Some points, each followed by its number:
[-45  -2  34 -55 -41   2  -2 -40  15  35  -7 -43 -38 -12  46  -3 -45  79  13] 0
[ 28   8  22  29  34  13  19  10  19   3   4  89  -4  -7 -44  14 -55 -68  26] 1
[ 67  19 -47  44   4 -54 -10   3   3 -41  -1 -34  -3 -16 -87 -44  23  14 -57] 2
[ -1  -5   1  14   5   2 -20 -15  -3   3 -12   4  -2  -7  15   3  -4   7  -6] 3
[-31 -14  18 -27  34  21 -23 -26 -12  15 -40 -13 -22  23  36 -37 -44   7  23] 4
[-15   3  11  -7  15  14  17 -13  -2  -6  15  41  12 -12   3  -9  -1  15  -9] 5
[-53  11   2 -36  20  55  14 -10 -17  14  -6 -34   6   5 -30   6  -9  -9 -52] 6
[ 21  25   4 -24 -27  18  19   3  11  24 -12 -21 -27  -3   7 -35 -20   9  14] 7
[ 18 -45 -28   0  32 -19  -4  -2  18 -33  33   2  41 -37  -9  -1  14 -53  -5] 8
[-20 -21  25   7  -1  -9 -14  27  17  17   5   9   8   5  18  -2  -6   3  15] 9
[ 14 -23  25  13 -22  11   1  12 -14  60  52  30 -50  30 -27  23  36  -7  31] 10
[-13 -49 113  73  -7 -12 -25  15  18  37  63  14 -15 -14 110  -3 -17 -15   6] 11
[ 67  36 -83 -42 -73 -16   2  43  -3 -32  -5 -63 -25  28  33  15  49  82  24] 12
[ 17  12   7  -2  22  -1  -4  -8  -7 -15 -22  27 -12  31  20   6 -28 -14  25] 13
[-101  -40   81   44   -1   29    9   17   40   52   41   35  -39    3   49   45  -10  -52  -47] 14
[  35  -16  -17   77   40  -21  -41    9   28  -37   19  -17   86  -47  -15   47  -13 -127 -127] 15
[-31 -73  13  10  22 -17 -15 -22 -35  -3  30  24  54 -11 -20   8  -4 -22  11] 16
[ 13 -20  12   8  15 -53 -18  14 -53 -24 -81 -14   4  46  13  -6  28   8  54] 17
[ 11  38   4   0  14 -26  -9   9 -22 -10 -15  62 -51 -14 -14 -36  40  -8  55] 18
[-90 -30  10   0  31  18  -3 -33   6  18   4  -1  10 -11  20  40 -15  45 -64] 19
[-124  -16   46   14   98   76   14  -84  -28   34  -78  -34  -78   17  -82   15    3  -63  -32] 20
[  7   7  16 -14 -32  -1   8  11  12  13   8  10 -13  14  15  19   1  18  33] 21
[-14 -29  33  21  36  -9   4 -31  12  11 -48  46   7  27  15  40 -11 -30  39] 22
[ 70  13 -82 -10 -40 -32   0  30  23 -18 -22 -38 -16  14   2 -15  52  22  31] 23
[ 45  43 -50  13 -18  11 -13  -8  18 -60  21  15  -3 -54 -70 -39   3   5 -49] 24
[ 13 -22 -16 -11  34  -3  21 -21  19 -42   5  22  28 -14  -5   2  19  22  -3] 25
[-47  34  10 -24 -34 -13   6 -14 -36   6   0  33 -21  -7  -9  12 -39  23  23] 26
[ -1  -1  25   8 -10  19 -12  11  17  31  12  11  -5 -15   6  -3  -1 -16   2] 27
[  68   94 -118  -71  -75  -84   16   85   26  -47    7  -54  -45   15   87  -35   95   97   46] 28
[ 54  15 -14  -5 -12 -27 -20   5  39 -17  25  29  14 -16  -8 -11 -11   4 -23] 29
[ -97   50  -23   54   -4   47   12  -31   26    5  -24   19    0 -111   -4  -10  -24 -126  -82] 30
[-102   -4   53   42   33   31    6   16   41   50   12   80  -19   11   30   74    6  -70  -38] 31
[ 14  22  24 -25  23  -3 -24 -20 -30 -14 -23  14 -42   3  19 -38 -21  27  59] 32
[-51   2  20 -24 -28  -7  24  -9 -26  23  19  42 -46   9   0  27 -34   4  33] 33
Which point above is nearest to each new point by angle, seen from the average point of the numbered points? Its number follows each.
[-18 -40 -31  22  81  65  13 -33  -5  16 -20  52  10  13 -64   6  -6 -43  12] : 20
[ 13  43 -39 -20  24 -79   8 -10  -8 -18 -36  18  13   9  13  17  30 -76  10] : 17
[ 15  12   8  -3 -28  23 -15 -33  -7 -11  13  25  -2 -50 -25 -30   9  -6  15] : 24
[-17 -15  -3   7  20  11   9 -14   0  -4   1  22  20   6  -9  10   2 -18  -1] : 16
[ 10  -3  21  31  67 -10   3 -31   5   5  -4  68  35 -11 -24 -14 -10 -69  -3] : 1
[ 23   5 -17  -9  -1 -30  10  -2   2  -5 -19   0  -5  21  23  -2   7 -27  12] : 23
[ 29  39 -16 -11 -20   6   7  11 -17 -20 -12 -50  35  -5 -15   2 -20  20 -53] : 2
[ 19  17   3 -23  14 -10  10  -9  -4  -5 -33   1 -22  30  28 -19 -14  24  39] : 32
[-22  25  83  -2 -47   9  21  22  45  34  38  32 -67  -6  67   1 -16  -2   4] : 11
[  8 -29   4  -3  58  48  16 -35  32   6  -4  53  20  31 -18   8   6  -8  18] : 22
[  7   1   0   1  23 -13 -12   7 -41  -4  -9  -6   7   1  48 -30 -33  -9 -14] : 4
[  2  -3  -7 -18  19 -13  -7   2 -11 -17 -33 -48   6  22   7  -5 -12  34  15] : 17
[ -6 -43  -8  -4  42  30  12 -48  -4  13   6  37   6   7 -19  -1  -1  -7  17] : 16
[  4  43  42  12  47 -10 -15 -16  -7 -17  -8  28  15  27  74 -22 -50 -25  27] : 13
[ 17   9  -4   5  -2 -15   4   9 -63 -13   6 -12  -2  18  17 -21   7   9  24] : 17
[-21 -22   5  12  14   3  -5  -7 -12  19 -21 -47  -6  13   0 -15 -10  -8 -34] : 6
[  1  18  17  56  18  -6  -8  31   4   4  21   4   8 -13  19  12   4  -8 -69] : 15
[-41  22  12 -33 -20  23  16  -8 -21  -2   8  12 -16 -22   6  -2 -19   9 -10] : 26
[-35 -28  99 -38 -73   3  10  50  10  69   2  -4 -56  28  77  19 -12  65  76] : 21
[-14   2 -17   0  62 -26 -16  36 -15 -14 -21  24   0  -6  -4 -19  -3 -21 -27] : 15
[  1  33 -40 -14 -14   1  10 -18 -14 -38 -12  -4  58 -47 -37  25  11  -2   6] : 24
[-20  11  10  -9  27 -27 -17  -6 -22  -5 -24  19 -17   3   2 -24 -15 -11  23] : 32
[ 21   2 -10  11   0 -27 -13  11  -7   1  -6  37  -8  10  -7   3  18   6  48] : 18
[  1 -12   3  16  -2  35  -4 -17   9   5  10  35   7  14 -22   7 -12  -3  19] : 1
[-17  52 -47   1 -41  -7  20  -1 -41 -31 -15 -67  17   5   0  18   7 -31 -33] : 12
[-14 -30  16   3  20  33  -4 -12  10  21   2 -26  26   3  12  -7  -6  -5 -29] : 6
[ 76  24 -67 -10  -4 -29   0 -23  -5 -42  26  -3 -10  -9 -77 -18  51  44  -5] : 2
